In the rows, zero is written as 128.
Where one turn sends some rows of the set: a few examples, then the rows asked:
Q_91: [147 135 119 161 115 115 147 131 126 150 125 146 116 162]
Q_523: [106 139  88 162 144 117 148 114 110 110 146 134 118 146]
Q_469: [145 122 134 179 148 116 134 158 125 122 118 158 125 113]
Q_230: [126 126 115 127 104 140 150 120 131 122 127 151 132 164]
Q_157: [123 121 130 163 128 139 133 146 142  88 127 161 127 103]
Q_343: [117 114  83 123 119 129 142 113 115 127 135 134 115 132]
Q_331: [154 133 144 155 115 121 131 133  88 119 125 147 138 128]
Q_400: [106 140  87 175 140 122 143 121 107 115 150 141 107 127]
Q_760: [130 141 113 146 164 137 128 152 121  85 142 151 119 115]
Q_110: [117 139 152 179 115 132 138 122 104 108 136 147 122 126]
Q_986: [142 127 133 128 127 131 115 132 158 126 129 134 135 141]
Q_739: [119 111  88 138 122 132 138 121 109 144 137 144 107 116]
Q_84: [137 137 118 143 178 127 135 150 113  99 134 147 128 135]
Q_881: [127 124  89 151 129 110 145 112 121 139 138 127 101 139]
Q_385: [144 126 136 145 128 133 108 143 151 144 130 145 125 121]
Q_971: [129 126 144 148 142 132 121 131 153 144 130 136 126 145]
Q_488: [135 126  79 141 137 121 136 130  88 125 139 147 127 126]
Q_44: [118 138 154 166 122 125 145 116 106 104 131 137 133 150]
Q_716: [133 114 135 154 158 119 148 143 126 114 110 148 146 148]
Q_850: [129 125 121 159 104 146 137 140 122 149 132 169 113 126]
Q_983: [146 138 141 145 102 125 129 125 101  94 130 146 138 126]
Q_650: [128 130  75 134 125 127 133 128  99 104 143 147 129 119]
Q_619: [130 141 115 144 168 130 136 143 126  82 137 144 125 135]
Q_295: [133 142 119 158 173 130 131 154 116 102 138 152 116 120]
Q_36: [135 142 113 156  86 131 137 127 148 110 139 150 105 136]
Q_841: [119 126  87 151 116 117 139 113 128 124 145 128  94 123]
Q_754: [122 129 139 146 126 142 115 130 165 125 136 140 121 126]
Q_714: [135 125 127 147 135 118 143 134 147  76 119 142 141 137]

Q_881 goes to Q_343
Q_619 goes to Q_760
Q_36 goes to Q_850
Where do these go?
Q_385 goes to Q_971
Q_650 goes to Q_400
Q_469 goes to Q_716
Q_331 goes to Q_44

Where one turn sends some rows of the set: a few examples, then the rows asked:
Q_783: [124 134 119 142 145 124 136  93 123 125 139 116 136 112 115 134 128  74
 110 130 117 114 104 137 110  88 125 126 126 140 132 133 112 131 148 120
 152 139 119 137 126 124 130 110 143 122 137 114 140 137 119 141 131]
Q_615: [143 131 112 123  97 145 103 143 123 104 141 162 128 142 113 123 141 135
 119 148 103 120 108 126 139 134 125 131 150 133 134 129 126 137 140 142
  84 138 145 144 136 133 142 104 136 126 145 126 139 129 136 112 129]
Q_386: [ 95 139 140  85 146 140 116 117 126 125 110 130 134 143 121 123 149 148
 140 111 119  99 125 127 106 110 141 145 118 115  82 126 129 135 129 113
 152 135 117 140 127  90 121 119 141 125 128 112 126 147 128 128 127]
Q_673: [138 141 156 128 116 151 108 165 156 132 106  90 148 134 121 126 106 134
 129 146 125 115  85 137 123 133 124 128 117 117 140 128 151 130 128 123
 125 118 145 144 124 136 124 120 139 131 131 126 147 147 105 131 119]
Q_817: [115 139 124 138  88 133 130 144 125 123 140 139 149 130 127 148 147 151
 139 102 145 120 166 125 127 129 133 140 155 114 119 124 142 117 114 132
 102 127 121 150 143 137 112 115 146 127 121 108 118 135 127 130  95]
Q_272: [110 142 132 137  84 128 152 140 119 127 130 146 145 149 125 131 163 160
 133  99 135 118 176 133 139 127 131 138 142 129 130 135 136 135 111 125
 117 127 113 142 146 138 116 106 140 127 123 125 128 142 129 128 111]
Q_937: [ 94 138 128 138 136 134 143 138 116 165 134 135 131 115 124  82 100 119
 116 131 143 123 137 142 140 122 128 123 135 116  85 126 115 136 141 116
 102 135 140 152 135 155 124 130 126 149 136 130 149 149 147 152 127]
Q_733: [101 139 141  84 149 139 123 111 124 125 105 138 132 124 121 141 154 154
 138 126 138 111 134 128 103 111 136 148 116 116  84 110 119 125 120 122
 147 132 118 134 137  90 120 112 134 118 123 113 127 148 123 129 136]
Q_5: [128 133 160 115 129 146 142 149 152 126 107  91 141 134 108 138 123 132
 125 157 131 139 114 137 127 146 110 136  99 129 144 120 139 130 123 132
 128 114 130 134 140 148 128 114 117 112 124 138 166 142 107 138 145]
Q_100: [124 150 171 127 129 142 121  91 118 147 108 140 144 112 109 111 123 160
 124 140 117 127 112 142 147 123 109 107 178 139 119 108 147 122 123 110
 147 154 122 154 117 124 109 136 134 122 121 115 155 111 120 138 141]
Q_293: [107 129 166 117 152 130 130  91 114 132 114 130 144 113 109 143 132 145
 130 150 112 136 128 124 140 134 106 113 164 124 126 112 146 116 120 101
 143 156 115 152 124 129 110 144 125 117 121 111 155 100 123 158 133]
Q_452: [100 144 141 151 153 128 129 140 112 133 115 148 128  94 111 120 114 106
 121 139 136 115 144 135 113 122 127 135 129 114 105 135  91 127 128 130
  94 137 155 151 129 157 133 129 126 130 131 117 137 158 152 131 145]
Q_886: [101 145 129  83 139 139 113 115 129 129 123 120 135 149 114 113 146 152
 134 103 124 114 123 132 110 121 131 144 128 122  59 121 139 129 140 125
 144 136 107 141 128  94 114 119 134 119 124 122 140 147 128 123 136]
Q_130: [139 136 112 114  79 151 123 139 124 129 134 178 129 141 120 119 135 151
 120 159 131 121 106 128 138 140 123 118 155 126 124 108 133 133 135 128
 104 137 152 144 139 142 140 120 138 129 131 128 141 123 121 113 126]
Q_76: [123 112 111 114 114 139 122 138 122  99 146 158 125 151 120 139 148 126
 121 156  97 129 129 113 138 139 122 131 130 127 143 132 129 141 133 126
  87 136 140 136 143 142 150 116 125 122 147 131 150 119 141 135 125]
Q_799: [ 93 134 134 141 151 138 148 130 120 145 132 137 130 100 107 106 108 111
 121 137 140 134 158 146 129 127 119 135 123 123  98 123  96 133 136 130
  98 139 141 152 141 164 130 127 121 129 132 128 154 146 153 148 145]
Q_259: [117 133 116 131 143 118 159  90 120 141 138 119 133 111 124 138 135  77
 104 139 136 126 105 134 116  97 120 117 129 138 127 123 118 125 140 116
 160 135 114 129 134 128 125 119 128 119 127 122 149 133 111 153 131]
Q_362: [133 137 164 126 130 147 111 157 154 114 100  97 140 120 119 146 123 125
 133 155 123 121 100 136 116 133 119 135 101 124 159 130 136 130 119 129
 120 116 140 133 128 137 131 116 126 116 133 131 154 149 112 129 141]
Q_761: [129 149 166 145 137 126 103  99 113 129 105 127 141 126 104 109 131 153
 120 133  90 120 107 135 155 116 119 115 176 142 124 130 138 125 121 125
 137 153 119 156 116 111 107 109 138 124 133 118 140 127 129 136 140]
Q_23: [132 138 149 117 111 152 133 156 154 143 114  85 150 147 115 121 105 141
 125 149 134 132  98 138 137 147 115 125 115 123 130 119 150 131 129 121
 135 116 132 144 136 149 120 115 128 123 122 136 161 141 101 139 123]
Q_899: [120 143 134 129  88 144 109 138 138 117 146 148 145 112 136 147 153 142
 142  93 139 122 168 136 114 122 124 143 149 128 128 127 151 118 127 131
  94 129 120 142 132 134 119 138 141 122 128 114 138 130 135 121 115]
Q_142: [117 118 110 100  95 146 144 136 122 123 143 173 129 148 128 135 144 142
 123 169 129 128 124 116 137 145 118 120 137 119 137 109 137 140 131 109
 104 137 139 137 144 153 145 129 125 127 134 131 151 111 128 136 120]
Q_465: [113 142 144 131  87 141 134 135 131 121 140 154 140 130 130 127 168 147
 137  94 131 121 180 142 125 120 128 138 139 144 136 139 144 140 121 125
 108 127 109 136 131 136 123 130 134 124 134 130 150 137 138 118 133]
Q_395: [112 132 158 139 165 116 111 101 105 114 109 115 140 126 105 142 139 140
 126 139  84 130 121 118 147 125 117 121 161 126 134 135 139 120 115 116
 132 155 114 153 124 120 110 119 129 120 132 112 141 116 133 155 128]
Q_437: [108 146 131  79 142 140 120 106 128 133 116 128 133 126 115 129 150 155
 133 117 142 126 130 134 109 124 128 148 124 123  64 108 130 119 130 136
 141 134 113 137 138  93 112 111 127 110 116 121 139 144 120 127 142]
Q_133: [133 149 115 147 128 125 139  99 125 134 133 121 141 117 107 123 120  81
 104 125 125 110  87 140 109  94 124 114 144 138 112 128 114 124 151 126
 161 139 121 148 120 132 123 116 150 120 125 114 137 137 112 123 130]
Q_239: [ 98 148 133 151 139 126 127 152 111 151 115 144 129 108 127  98 104 114
 115 133 136 104 125 133 123 115 136 125 141 107  98 135 110 130 130 117
 101 135 154 151 125 152 127 132 130 150 134 119 130 162 150 139 126]
Q_577: [125 147 108 133 128 116 163  95 120 148 132 124 140 115 117 126 124  88
 101 133 142 122  92 135 114 103 118 106 144 137 110 117 122 122 144 118
 164 136 119 137 126 138 121 126 135 119 117 123 144 136 107 135 133]

Q_452 goes to Q_239
Q_817 goes to Q_272
Where do these go?
Q_783 goes to Q_133
Q_395 goes to Q_761
Q_673 goes to Q_23
Q_386 goes to Q_886
Q_615 goes to Q_130

Where one turn sends some rows of the set: a few examples, then the rows asked:
Q_667: [157 116 110  94 107 138 124 126 120 150 130 139 118 117]
Q_875: [143 128 108 154 121 122 157 134 135 149 135 100 151 112]
Q_705: [128 130 103 157 134 127 162 133 142 141 120  91 137 132]
Q_913: [144 123 112 152 115 125 159 145 131 156 122 100 141 106]
Q_674: [138 106 107 119 106 122 118 128 108 159 144 146 127 114]
Q_725: [129 129  98 103 140 142 131 104 142 123 132 129 119 157]
Q_710: [127 125 112 111 142 134 124 101 138 143 153 135 149 149]
Q_69: [145 107 123  99 112 134 119 130 120 166 129 143 134 120]
Q_373: [108 103  98 122 122 135 131 135 121 146 111 134  98 148]
Q_462: [128 124 104 152 125 132 163 143 138 146 108  91 128 127]
Q_363: [131 104 121  96 116 142 126 138 124 160 107 134 113 136]
Q_649: [127 127 112 147 132  97 161 111 147 145 105 102 118 128]
Q_337: [113 111 112 102 134 147 130 129 135 145 106 129 110 159]
Q_103: [156 125 109 100 119 133 123 110 127 142 151 141 136 122]
Q_537: [113 122  94 132 139 125 125 105 128 132 158 138 135 148]
Q_430: [141 129 115 149 128  91 157 106 143 151 122 106 134 115]
Q_304: [131 116 102 129 123 119 116 112 119 147 163 145 142 126]
Q_837: [126 121 100  97 128 147 132 121 136 131 113 127 100 153]
Q_807: [102 115  93 130 139 134 130 117 129 131 131 133 112 162]
Q_206: [144 134 101 105 134 136 126 101 137 128 154 135 136 140]
Q_122: [136 133 103 156 132 124 160 131 142 143 131  96 148 123]
Q_279: [132 130 113 150 132  94 160 105 147 147 118 105 130 126]
Q_127: [146 123 117 145 120  91 154 112 138 158 114 109 128 109]
Q_180: [112 122 109 110 146 141 129 111 143 136 129 128 128 164]
Q_695: [144 119 117 105 125 129 118 111 127 156 153 142 152 126]
Q_126: [140 122 116 144 118  94 158 119 139 157 102 106 120 113]
Q_656: [132 124 114 143 124  98 160 118 143 154  99 102 114 123]
Q_405: [127 100 105 116 106 131 124 142 111 160 116 142 104 125]
Q_378: [137 120 111 150 118 130 161 148 134 153 108  94 130 115]
Q_866: [142 114 108  91 115 147 129 132 125 144 109 133 101 133]

Q_725 goes to Q_206
Q_405 goes to Q_373
Where do these go?
Q_462 goes to Q_705
Q_180 goes to Q_710
Q_430 goes to Q_127

Where one turn sends some rows of the set: a few examples, then the rows asked:
Q_896: [157 111 120 124 121 129 110 142 156 137 137 128 106 120 143 138 156 124]
Q_13: [107  97 113 106 161 122 138 110 122 153 112 159 134 112 137 144 123 133]
Q_413: [138 113 155 108 153  91 132 143 124 148 135 117 111  97 113 144 145 166]
Q_278: [140 129 132 135 118 115 122 141 158 142 121 137 100 120 140 132 144 114]
Q_402: [102 104 118  99 149 103 126 102 114 133 106 146 140 124 125 162 123 136]
Q_765: [111 116 136 103 162 100 134 139 119 146 140 111 112 111 121 143 160 178]
Q_953: [145 116 114 129 114 139 121 133 151 135 137 129  91 114 147 135 139 131]
Q_490: [121  93 134 113 127 107 100 135 135 108 110 146 103 118 138 130 171 137]
Q_346: [141 105 150 119 133 120 138 143 120 130 133 115 107 108 114 165 167 173]
Q_489: [106 106 106 109 156 107 132 124 132 154 105 138 125 111 120 139 101 131]
Q_348: [128 121 136 133 115 133 119 124 161 124 121 133 109 121 155 136 150 119]
Q_401: [107 114 107  98 153 129 129 120 128 138 109 160 133 113 138 137 108 135]
Q_101: [127 125 141 101 140 108 138 155 125 129 134 108 116 118 102 168 161 164]
Q_394: [129 103 127 127 100 131 121 137 143 118 122 121 107 119 148 143 138 113]
Q_569: [101 105  96  94 154 109 132 107 133 147 117 141 129 132 119 153 114 144]
Q_221: [141 102 143 102 147 110 144 151 127 126 141 115 117 100 110 153 160 173]
Q_183: [115 116 108 105 156 109 111 142 149 129  90 136 127 145 141 168 132 150]
Q_653: [115 111 127 130 106 136 118 130 156 135 121 144 117 123 146 154 147 112]
Q_120: [ 97 104 100 105 144 107 128 113 122 135 116 138 137 115 113 162 115 159]
Q_56: [119  90 138 102 141 122 118 163 125 118 135 125 115 140 113 139 122 170]
Q_471: [120 127 137 107 159 109 127 144 136 146 148 112 124 104 112 155 160 173]

Q_101 goes to Q_402
Q_221 goes to Q_569
Where do these go?
Q_401 goes to Q_896
Q_953 goes to Q_471
Q_490 goes to Q_56
Q_120 goes to Q_653
Q_413 goes to Q_489

Where one turn sends some rows of the set: a few examples, then the rows asked:
Q_748: [146 144 110 129 128 115 148 152 133 111 110  95 129 147 106 109 116 128
 119 145 117 153 127 141 146 144 146 146 130 116 150 150 108 127 134 142
 119 141 128 141 114  91 153  95 151 120 133  81 120 138 131 147 126 117]
Q_67: [134 116 137 112 121 113 140 111 129 127 169 141 145 121 142 111 139 115
 137 140 133 130 113 137 120 150 137 126 125 117 139 129 128  84 124 142
 161 148 162 116 141 114 133 134  95 119 141 135 143 147 148 113 103 137]
Q_814: [141 140 126 108 127 124 147 145 144 137 127  72 136 128 129 106 127 105
 114 153 113 139 127 128 119 148 151 135 144 107 133 128 102 122 162 123
 110 143 132 134  83 126 158 104 147 109 123  94 145 134 125 127 146 134]
Q_227: [158 132  97 125 117  98 109 138 135 165 104 125 137 142 128 123 114 111
 120 137 116 126 116 148 155 149  99 146 151 106 110 140 140 118 151 127
 104 146 126 131 113 128 160 136 138 148 131  88 125 128 130 111 124 142]
Q_431: [164 138 125 140 134 120 139 135 109 126 145 137 132 127 154 132 142 125
 142 128 127 148 101 135 142 137 134 146 116 130 137 130 115  83  99 149
 143 136 151 125 129  94 122 137  83 124 133 131 152 116 133 107 111 144]
Q_427: [136 157 113 119 149 114 161 163 134 108 113 104 129 137 119 123 117 123
 120 143 123 160 140 143 130 136 148 140 122 127 150 134 122 133 139 140
 116 137 137 131 111 106 152  96 163 118 120  94 114 133 126 147 125 123]
Q_358: [108 129 129 111 127 115 114 130 135 147 139 121 133 135 123 119 103 117
  84 136 115 123 113 123 131 146 104 136 165 109  90 140 126 118 163 106
 101 147 119 120 106 127 132 153 146 140 140 104 126 116 135 104 119 130]
Q_254: [142 134 130 131 105 101 143 148 117 125 159 134 126 120 149 140 130 119
 158 127 123 131 120 151 140 165 146 143 125 128 144 118 128  76 156 138
 137 129 159 129 144 111 128 134 109 121 112 145 157 145 138 122 104 140]
Q_984: [141 150 107 140 138 118 141 154 136 110 107 107 136 147 118 110 109 122
 129 132 120 159 132 126 137 137 144 145 127 116 164 134 105 125 129 140
 118 139 119 132  95 103 161  96 160 127 133  97 122 137 131 143 120 108]
Q_38: [120 147 147 143 140 113 127 146 110  92 154 133 158 120 134 126 120 126
 148 136 135 132 103 144 156 153 123 144 103 133 131 130 116  87 142 131
 136 120 153 120 150  96 120 134 109 127 147 150 149 128 136 117 108 123]
Q_11: [148 133 137 141 105 116 144 146 118 123 161 144 127 112 152 136 133 124
 159 130 124 136 122 149 144 161 146 140 129 125 141 121 129  79 153 138
 133 127 163 127 133 112 124 137 105 115 114 146 154 142 138 120 105 140]
Q_887: [128 106 149 151 126 136 148 109 105 119 174 134 127 105 144 129 129 128
 142 145 130 131 119 124 140 140 142 132 125 150 134 124 118 107 121 128
 130 140 156 115 129 118 123 137  94 130 143 148 148 130 136 122 130 141]
Q_683: [131 109 133 107 125 108 138 109 125 138 162 130 144 128 141 113 141 111
 137 137 131 128 109 137 110 147 139 132 123 120 142 130 121  86 119 141
 161 146 154 118 144 118 133 129  94 127 142 137 144 143 147 110 109 142]
Q_671: [163 141 131 144 139 129 137 131 112 120 152 145 140 121 156 125 142 128
 144 132 135 146 107 139 145 136 128 143 110 129 130 127 124  88 101 146
 142 135 158 125 125 100 126 135  85 121 136 131 150 120 135 109 110 139]
Q_350: [120 135 152 147 138 122 128 136 115  94 158 144 159 115 134 120 122 129
 149 141 138 131 107 146 153 154 126 137 105 132 132 134 121  91 144 133
 135 121 159 119 144 100 122 130 109 124 151 150 142 136 141 120 109 123]
Q_57: [119 159 124 108 147 126 151 159 145 111 137  81 137 128 106 145 124 120
 106 148 122 163 127 126 145 136 150 128 113 138 137 132 121 125 139 118
 110 160 135 122  96 120 134 110 159 112 135 109 122 109 129 148 130 111]
Q_199: [120 132 145 123 131 128 126 135 111 138 168 119 146 121 142 135 128 128
 150 131 140 129 121 148 122 148 135 147 102 141 121 119 127  98 136 106
 141 118 145 136 136 142 134 131 100 138 123 156 159 126 146 117 122 128]
Q_119: [156 121 102 124 126  94 120 135 135 158 101 137 141 126 126 130 126 107
 117 127 114 133 115 147 145 145 108 137 152 105 113 144 144 125 146 133
  97 149 127 112 116 146 137 144 137 146 138 100 100 115 126 111 124 147]
Q_336: [150 116 117 136 131 102 117 149 132 140 111 140 123 130 118 143 121 127
 111 117 105 117 107 134 138 133 101 134 150 123 111 153 134 144 133 138
  98 151 129 110 110 115 111 147 153 153 150 114 116 107 123 128 115 120]
Q_749: [119 124 119 112 133 105 107 135 136 140 135 130 132 127 138 119 113 115
  87 110 117 123 111 117 123 153 114 127 163 119  97 141 124 122 156 114
 105 148 105 119  93 136 134 157 145 144 139 106 133 119 131 103 120 108]
Q_136: [122 106 149 151 131 129 146 109 100 117 166 124 132 110 140 127 127 121
 138 144 125 132 111 118 140 139 142 137 125 147 138 126 106 103 119 129
 127 138 148 110 133 114 118 138  93 134 149 150 146 122 133 117 132 147]
Q_432: [134 146 116 111 131 119 138 146 153 134 122  86 146 129 132 113 123  96
 121 144 116 150 127 116 126 148 152 124 140 112 154 122 103 109 159 124
 113 153 125 124  70 129 167 107 153 113 127 107 142 135 128 125 134 120]
Q_410: [107 147 120 126 142 135 140 145 147 118 142  89 127 141 116 131 113 122
 103 132 123 168 123 111 136 137 157 135 119 134 137 131 108 113 134 114
 107 158 114 134  78 117 137 107 159 121 141 113 121 115 139 137 123 102]
Q_813: [141 116 107 153 121  99 110 139 135 124 124 131 122 132 120 133 111 128
 113 103 112 124 106 124 155 145 107 145 141 124 110 140 129 136 134 131
  94 159 108 119 108 122 122 142 156 155 152 109 119 117 128 132 114  99]
Q_18: [156 129  92 132 120  90 109 136 128 146 103 137 139 129 138 118 115 110
 117 115 119 136 119 137 157 160 113 139 157 112 119 141 135 118 148 130
 102 144 108 124 108 141 159 145 133 148 129  88 119 129 127 109 126 126]
Q_345: [123 124 127 107 133 111 120 139 126 146 123 141 136 125 122 130 116 119
  88 125 112 130 119 125 126 141 111 126 171 116 105 152 131 131 149 116
 105 143 118 107 109 139 122 164 137 143 137 109 112 103 128 107 121 131]
Q_666: [139 158 129 101 140 119 156 159 144 122 126  81 147 121 122 119 126 103
 121 149 117 145 137 128 115 138 143 131 133 110 144 115 112 131 155 124
 115 145 140 118  90 135 156 107 158 108 120 108 138 125 120 138 135 125]
Q_905: [121 149 130 120 136 139 142 147 144 117 144  71 130 139 103 127 122 127
  97 142 119 158 114 120 142 137 147 143 118 123 118 138 105 121 131 113
 108 157 122 138  90 113 125 109 147 114 145 103 128 105 135 141 130 106]
Q_176: [129 133 146 123 127 136 124 135 119 139 171 132 148 120 142 133 134 132
 150 134 142 132 122 150 123 147 135 141 102 136 121 126 133  96 132 111
 148 123 151 137 128 139 132 132  96 131 126 154 156 129 150 117 116 122]
Q_485: [143 126 117 150 112 110 116 147 129 134 124 126 113 142 109 140 102 136
 109 123 104 118 111 127 158 135  97 151 151 121 108 143 128 137 136 126
  96 154 123 124 114 102 120 144 155 152 145 106 128 113 128 135 111 115]

Q_485 goes to Q_905
Q_119 goes to Q_427
Q_38 goes to Q_136
Where do these go?
Q_813 goes to Q_410
Q_671 goes to Q_350

